(in the rows, 128 means zero)
One hidden turn or mirror swaps the rows below in pairs. Which row is each named row swapped with?
The rows were stretched afterwards, more along some directions than others.
palu: [146 120 145 115 107 155 136 168 139  97 143 134 128 126 142 114 161 164
 155]
kabu: [147 150 146 102 102 173 123 168 120 102 130 140 153 137 149 106 156 155
 164]
guz: [172 106 146 140 101 169 122 120 132  95 152 122 107 129 121 116 172 131
 157]
zem: [103 174 125 134 101 159 125 114 112 112 132 137  82 146 122 112 149 140
 126]
mumo: [108 111 114 128 110 156 103 121 135 113 152 144 147  98 130 131 121 160
 158]
nuno: [108 109 122 147 108 154 124 112 116 111 158 129 143 124 149 106 129 163
 164]
zor: [129  91 129 149 122 141 122 118 124 135 146 145 144 113 132 133 111 146
 147]
bok: [130 118 118 128 111 138 122  82 111 126 134 120  87 148 142 127 148 169
 152]
Fotun: [118 170 139 137 121 159 109 118 100 123 135 142  97 149 121 136 137 108
 128]
Pupid: [151 155 143 119  95 158 126 135 129  89 164 117  95 115  94 118 126  96
 158]
gez: [120 156 127 128 104 133 144 121 117 109 139 130  91 149 107 106 141 123
 127]
dev: [127 166 168 112 130 155 141 119 116  95 122 110  92 145 118 111 158 132
 133]
tase: [137 133 112 131 107 155 121 102 110 143 140 128  95 151 161 126 160 152
 134]
Sovo: [164 119 138 125  79 164 119 120 124  96 166 122 101 116 122 140 171 133
 169]
kosal: [130  92 120 140 113 150 128 120 117 144 155 126 136 116 142 141 137 164
 143]
regap: [164 124 137 113  79 189 128 121 119 115 169 123 111 119 117 139 178 137
 166]
fad: [125 136 143 144 122 149 127 119 121 114 158 106  88 138 110 131 142 111
 132]
mok: [136 117 124 134 124 157 114 129 136 151 158 112 122 111 125 120 139 161
 171]
Maket: [113 103 128 159 109 126 127 113 112 137 160 145 137  95 134 138 123 165
 167]
fariz: [121 163 168 109 120 117 135 112 101 122 137 142 112  90 110 120  97 128
 156]
tiva: [148 129 132 109 117 127 144 159 138  89 129 142 145 121 138  96 127 155
 162]
zupil: [150 141 148 118 110 145 121 154 124  76 135 136 140 127 140  91 146 176
 168]
sif: [167 121 129 130  78 175 129 131 125 109 161 128 124 124 120 143 173 122
 155]
tabi: [150 103 142 136 109 152 109 115 133 111 166 127 117 125 141 147 159 136
 164]
nupev: [121 152 145 132  98 153 125 138 136 112 163 141 104  98 110  96 162 131
 157]
Veteb: [117 148 153 133  93 174 124 136 134 115 174 142 119 105 114  96 172 145
 156]
fos: [132 166 155 111 111 117 141 112 100 124 144 142 100 112 117 110 108 128
 161]
rute: [115 167 162 121  94 151 137 138 108 102 144 139  81 144 102 126 168 136
 124]
Siz: [127 107 118 148 102 147 115 120 126 106 163 127 146 110 129 114 122 169
 173]
kobas: [158 159 165 129  95 145 139 161 100 133 137 159 142  98 125 136 147 139
 156]
Mabus: [144 133 159 114 105 156 120 152 123  77 145 151 141 131 136  76 149 156
 168]
gomek: [167 114 147 125 101 175 108 109 119 115 158 148 112 109 118 131 164 137
 170]
tafom: [150 130 170 106 126 135 115 152 127  93 138 147 127 110 126 102 144 171
 177]
vekar: [118 163 140 114 103 174 114 127 121  91 154 112  93 125 109 136 158 120
 135]
sabez: [118 160 145 131  93 180 108 122 122 113 169 143 100 102 116 114 173 134
 160]
Muga: [130 129 109 112 113 153 122 104 122 128 133 105  95 158 151 129 155 170
 143]
Vuf: [130 105 102 148 108 167 126 130 130 138 153 124 158 135 145 112 135 145
 166]
safeg: [159 114 147 120 110 165 130 158 127 110 143 140 135 127 139 113 176 163
 143]
zogif: [131 105 101 137 106 142 133 118 116 139 156 113 139 113 145 142 138 161
 146]
Fubak: [156 129 140 104 108 169 119 149 126 103 137 139 138 124 128 109 181 170
 149]
kel: [126 118 142 113 102 132 141 108 116 118 142 134 103 147 137 136 157 180
 162]
Debol: [131 165 149 103 101 126 128 133 103 118 147 149 108  95 106 109  98 122
 169]
talol: [133 164 173 112 119 121 143 129 106 119 145 137 123 106 129 108 107 129
 151]
fur: [122 163 129 119  89 171 138 144 121 105 161 118  85 149 102 125 167 127
 154]
kupev: [114 156 129 144 112 178 116 124 117 123 146 146 113 109 124 102 162 134
 155]
bofeg: [118 142 137 137  75 136 128 126 129 115 177 129  89 114  98 126 138 106
 136]
neku: [126 118 126 126  92 133 129  99 111 121 146 115  85 135 140 138 138 165
 147]
fumi: [130 123 114 127  97 136 132 101 109 139 151 127  87 130 156 138 148 169
 157]

fos swaps with sabez
gez swaps with vekar
safeg swaps with kosal
zor swaps with palu
gomek swaps with fumi

One hidden turn or mirror swaps the rows below in pairs. Which row is each named row swapped with?
The rows were stretched afterwards, more along some directions than others.
Dodar: [127 112  99 114 141 151 162 130 104 132 110 150 154 115 119 110 126 103
 114 132 145 148 129 140 146 133 123 138 146 117]
lel: [125 124 174 118 127 117 113 125 143 111 122 131 143 138 116 155 151 147
 137 112 113 115 115 113 112 132 129 157 136 111]
manak: [151 109 113 126 110 129 134 135 119 145 116  95  68 153 125 124 114 121
 138 174 128 140 141 142 136 144 142 105 110 110]
fesi: [146 108 116 121 111 118 137 140 119 140 112  94  76 156 115 124 120 117
 137 174 139 145 135 157 140 154 148 110 110 122]
rumek: [113 116 104 140 164 163 158 133 110 154 152 146 147 131 139 176 154 146
 111 120 132 118 130 111 123 114 132 136 113 117]
tiziv: [113 120 142 122 131 125  91 157 111 122 149 115 153 129 160 125 128 156
 146 115 128 165 103 126 149 117 121 119 128 142]
Gibef: [155 109 121 122 104 125 132 130 118 152 117  94  68 157 122 122 121 123
 137 165 136 137 127 153 144 146 153 103 104 107]
ped: [117 111 139 143 104 127 133 145 103 170 123 127 127 141 130 130 148 132
 114 128 138 103 142 111 175 116 170 129 120 131]
voges: [115 164 117 141 133 146 119 134 139 122 111 154 123 137  86 116 117 105
 147 122 149 115 108 135 125 140 141 134 139 144]
Sivu: [104 113 144 121 121 119 107 158 120 132 162 127 149 135 159 112 134 143
 152 129 121 159 111 130 150 114 116 117 115 141]
lur: [ 94 126 126 132 128 130 127 108 131 130 152 133 107 112 143 108 136 159
 147 141 116 109 154 117  93 134 115  97 142 115]
leta: [129 103 105 109 136 147 159 125 100 132 109 146 154 109 114 109 125 111
 117 130 140 139 132 148 144 129 134 138 134 122]
kuva: [112 123  94 156 167 162 148 143 115 167 143 156 143 146 138 173 165 116
 117 123 141 116 115 107 139 112 123 127 125 111]
tuk: [ 98 133 119 133 134 118 134 115 142 125 146 131 108 114 134 111 142 148
 143 139 126 119 148 125  91 140 116  98 141 111]
Refeg: [110 109 137 124 123 126 106 163 122 129 156 121 148 137 165 114 144 139
 151 137 127 163 110 132 153 112 113 119 118 135]
kotat: [156 105 124 122 107 122 131 133 120 142 120  88  66 153 125 126 113 128
 137 173 125 138 142 145 137 148 149 104 107 114]
nifek: [101 109 130 127 117 147 109 157 110 138 160 125 147 144 161 114 149 146
 149 121 124 153 109 131 152 108 117 117 124 140]
satem: [112 115 101 157 153 165 168 140 101 173 156 149 126 144 142 166 172 126
 119 136 144  97 119 104 136 114 136 121 117 112]
govof: [124 125 167 130 127 126 124 124 147 115 123 135 146 135 110 146 162 128
 148 123 134 107 111 115 121 142 130 164 136 111]
resag: [125  97  98 115 138 148 151 131 110 131 110 151 155 127 122 111 126 106
 108 126 140 149 131 140 140 141 128 131 142 117]
bineb: [150 108 117 114 104 125 128 131 121 135 113  97  76 147 112 126 115 124
 140 163 128 146 142 165 141 142 150 115  99 120]
rek: [ 98 113 148 117 120 124  96 159 114 127 151 125 155 123 162 117 134 147
 159 124 129 159 111 122 155 110 118 123 128 138]
Rif: [113 114  99 147 154 176 166 146 109 162 147 155 140 142 131 166 167 121
 123 135 143 104 119 105 136 117 125 128 123 123]
nipi: [129 109 141 142 106 120 124 155  91 161 112 115 125 131 124 140 138 130
 118 125 129 117 145 124 177 117 176 133 107 131]
vutog: [142 132 162 137 129 112 111 131 143 112 131 124 145 150 111 142 172 134
 138 113 144 125 108 131 121 138 134 167 146 115]
paf: [125 103  99 108 142 143 155 131 107 138 110 147 154 118 127 118 115 106
 108 127 133 147 126 132 139 134 133 127 141 124]
tiga: [162  98 121 114 104 124 131 127 126 139 113  87  76 157 114 125 118 126
 134 177 131 141 145 158 144 151 142 109 106 122]
nal: [102 134 125 133 126 126 126 107 130 127 150 126 106 111 135 114 145 161
 148 136 127 106 148 127  89 124 110 101 146 112]
Sodul: [113 105 137 122 129 138 111 158 103 137 158 122 150 134 152 123 153 149
 157 129 134 148 104 133 151 106 120 128 123 128]
roba: [100 171 120 149 138 128 116 139 144 126 120 153 117 126  96 116 111 106
 149 110 139 125 113 133 120 131 140 135 124 132]
gasif: [125 111 143 142 113 123 125 149 105 157 115 116 135 140 122 143 140 125
 110 129 124 118 146 104 180 133 164 139 123 129]
Tigi: [108 161 121 152 134 149 118 128 142 133 129 147 117 140  89 116 109 116
 158 135 135 106 110 126 129 138 133 123 144 140]
gab: [136 120 150 147 118 124 126 151  98 153 119 107 126 130 118 138 151 145
 112 128 128 102 127 125 167 119 170 128 116 132]
kam: [144 121 169 129 130 139 126 123 138 104 130 114 141 143 101 144 164 150
 140 120 121 103 107 124 116 138 139 163 135 116]
risup: [128 124 176 125 117 122 108 124 143 109 137 122 134 140 115 143 153 148
 156 119 114 110 122 120 113 133 136 162 134 119]
meti: [111 120 102 152 156 172 161 145 108 168 148 153 143 135 143 166 167 127
 124 130 139 114 123  95 133 113 121 131 125 113]
Ful: [153 100 115 122 119 118 136 140 120 135 122  92  71 147 126 129 121 131
 138 172 131 136 139 152 137 145 151 110 101 117]
tumeg: [116 163 122 152 130 133 117 137 140 128 122 151 117 138  93 115 116 107
 151 130 149 107 107 135 129 133 148 132 133 138]
Bur: [155 106 122 131 108 117 124 137 117 143 118  91  67 152 121 127 114 126
 146 170 131 135 135 149 143 144 155 101 110 112]
neda: [127 100 111 108 132 146 156 137 104 130 110 155 156 117 124 108 126 109
 118 131 145 142 126 141 153 132 127 141 143 122]
kanu: [108 157 125 143 126 141 110 138 146 128 118 150 123 141  91 115 114 120
 155 120 141 119 104 142 123 132 136 133 137 145]
tiz: [143  98 123 115 105 120 135 130 118 141 118  95  74 141 127 124 110 125
 144 175 131 139 148 144 143 144 149 111 108 115]
nuf: [108 113 146 124 124 125 100 165 116 128 155 121 153 133 157 112 139 146
 155 124 125 160 105 127 156 115 123 121 119 140]
mivir: [105 135 127 133 131 124 123 104 144 119 146 118 107 106 135 116 141 151
 147 149 120 106 149 128  96 138 113  97 140 117]
reso: [108 106 141 122 118 124 106 161 115 143 161 118 143 143 158 106 152 153
 154 127 136 150 105 135 149 112 126 112 115 136]
teb: [143 113 126 151 106 122 128 147 105 167 117 112 115 142 124 136 163 130
 106 125 146 119 140 138 174 117 179 137 105 127]
mil: [ 95 135 124 125 135 121 129 109 132 118 146 133 114  96 133 119 133 159
 151 141 116 103 144 124  84 130 112  98 141 114]
Vekan: [122 115 147 144 106 119 133 139 101 160 119 106 121 129 123 137 146 137
 119 127 124 100 149 116 167 122 171 138 111 129]
tur: [ 98 127 131 129 124 119 125 104 139 136 153 128 106 109 145 111 142 152
 146 140 119 106 154 118  87 132 111  99 139 112]
lelu: [111 122 108 157 153 164 161 148 114 169 151 146 131 143 148 166 169 133
 123 126 144 119 117 108 131 111 129 128 119 122]
lod: [128 115 162 129 131 125 127 132 138 105 122 142 152 133 113 147 157 133
 143 114 130 113 116 115 123 136 125 163 141 119]
kaz: [105 170 115 153 152 139 124 140 135 125 111 149 110 130  93 124 121 119
 152 130 142 112 111 135 119 139 139 127 137 131]
guta: [119 101 105 109 130 147 157 129 108 137 106 152 154 118 119 102 121 100
 117 119 137 147 139 139 148 136 134 136 136 120]
Gib: [131 125 177 116 115 125 116 126 139 108 123 124 149 135 112 151 158 142
 139 110 118 107 120 117 122 133 134 178 137 119]
tanip: [106 118 137 126 122 131  95 154 119 135 163 121 148 137 162 132 147 153
 148 119 121 156 108 125 154 108 121 127 121 128]
Nezib: [114 117  92 149 168 161 171 140 108 166 146 149 136 140 137 176 162 118
 110 131 138 109 118  96 122 113 129 125 126 112]
tep: [132 110 134 151 120 115 134 150  97 156 118 126 122 126 129 139 141 138
 116 122 135 103 147 115 159 118 174 133 110 126]
mufa: [126 110 104 113 147 149 153 128 109 133 111 147 159 110 126 119 126 111
 110 126 136 151 129 131 140 136 132 134 139 115]
foneb: [110 150 110 147 135 136 121 128 151 138 119 146 107 150  94 117 120 112
 147 139 141 109 119 143 116 138 137 114 127 148]
boniv: [117 110  98 149 157 165 162 137 116 164 149 148 144 154 136 161 176 126
 116 126 154 119 129 108 126 119 117 136 135 112]
giku: [131 107 142 142 112 116 122 139  99 155 120 123 128 126 127 133 133 139
 115 133 133  97 147 111 162 116 167 128 122 136]
zelu: [129 104 105 112 148 153 152 132 111 123 105 137 162 118 119 110 126 110
 117 135 139 150 134 140 145 138 126 135 150 124]
tivaz: [114 106 148 120 116 125  94 163 112 130 155 122 153 136 159 117 141 152
 154 123 130 154 102 134 152 108 128 116 119 148]
Lirur: [128 116 172 122 121 124 117 128 151 108 131 127 147 143 112 151 161 136
 141 124 114 111 126 108 126 147 131 172 134 118]
lat: [120 105  99 107 145 151 162 127  96 129 108 147 157 108 121 122 117 122
 114 126 131 142 134 133 134 130 130 127 143 119]
gis: [148 113 122 126 105 119 129 132 128 138 120  89  68 155 129 113 109 120
 140 180 128 147 138 151 139 148 140  98 112 120]
kon: [113 119 100 156 162 158 159 140 115 173 156 140 130 135 142 170 163 134
 122 130 136 116 132 104 133 112 130 131 118 111]
Zemo: [120 101 137 140 119 116 136 146  98 162 115 120 127 128 125 138 145 135
 113 131 125 105 143 116 165 117 174 126 102 125]
pip: [109 157 123 144 123 134 130 128 144 132 126 156 113 143  88 107 108 107
 153 138 137 108 121 132 127 144 139 125 134 140]
giga: [135 102  98 118 158 150 157 133 104 131 104 145 153 118 118 113 119 114
 109 136 139 147 126 140 143 139 129 124 134 121]
mirag: [100 133 119 132 124 129 134 105 138 127 155 128 106 109 137 106 143 155
 147 144 128 110 149 129  90 129 107 101 140 118]
torez: [ 96 168 117 147 132 138 113 136 151 132 118 154 118 129  98 124 113 116
 149 116 129 119 103 132 118 125 134 121 131 148]
nof: [106 128 121 134 145 120 127 114 139 119 154 133 111 119 138 117 141 161
 141 141 123 109 142 123  87 135 106  91 139 114]
Lim: [111 161 117 153 123 136 118 127 145 142 119 154 109 137  92 106 124 102
 148 135 146 107 115 144 140 136 143 127 129 139]
Dat: [145 112 122 121  93 125 122 127 115 143 121  94  65 150 112 115 109 135
 146 164 131 131 140 161 140 138 153 100 106 123]
pazo: [116 113 137 129 129 127  98 156 113 132 154 115 150 140 151 115 148 144
 155 135 132 149 111 126 163 115 117 119 129 131]
guf: [133 127 171 128 129 115 115 130 136 106 127 138 148 130 120 145 146 145
 141 107 128 113 115 117 112 135 136 161 136 126]
tuv: [124 111 134 141 109 121 140 142 102 164 113 117 126 141 125 140 145 135
 107 126 131 108 145 125 173 125 173 135 112 128]
gisap: [111 116 135 127 131 126  99 154 107 138 158 111 142 134 156 122 143 155
 154 131 127 155 117 129 147 107 120 119 126 130]
nedes: [ 94 125 126 136 129 117 127 114 142 132 156 137 108 121 146 108 147 149
 142 142 122 114 142 127  95 138 108  95 141 116]
Fet: [113 120 104 145 159 164 166 139 112 177 149 141 120 137 151 165 160 134
 111 124 131 124 131 105 120 106 133 133 109 116]
Fufer: [ 90 133 116 133 131 121 127 116 141 127 149 133 108 110 144 118 140 148
 147 131 120 113 138 119  86 132 110  91 139 118]
lifaz: [120  99 109 109 141 140 153 134 108 125 110 155 162 112 119 115 119 108
 118 127 135 149 137 138 142 142 127 138 138 115]
vusa: [125 131 169 126 128 118 117 123 143 108 128 127 148 136 116 152 168 144
 142 119 129  97 112 118 109 140 129 164 138 114]
vagem: [100 123 127 134 124 124 130 105 128 126 154 126 109 109 141 109 137 160
 149 144 132 105 147 119  94 134 111  96 143 116]
Dut: [148 113 123 123 105 115 124 129 127 138 122  92  69 150 116 121 110 120
 143 177 126 135 137 160 132 149 140 105 112 117]

vusa swaps with tuv
gis swaps with Refeg
Sivu swaps with manak
Dodar swaps with mirag
Sodul swaps with Dat
roba swaps with Fet
nuf swaps with kotat
Gibef swaps with reso
meti swaps with pip
neda swaps with vagem
tiga swaps with pazo
Bur swaps with tivaz

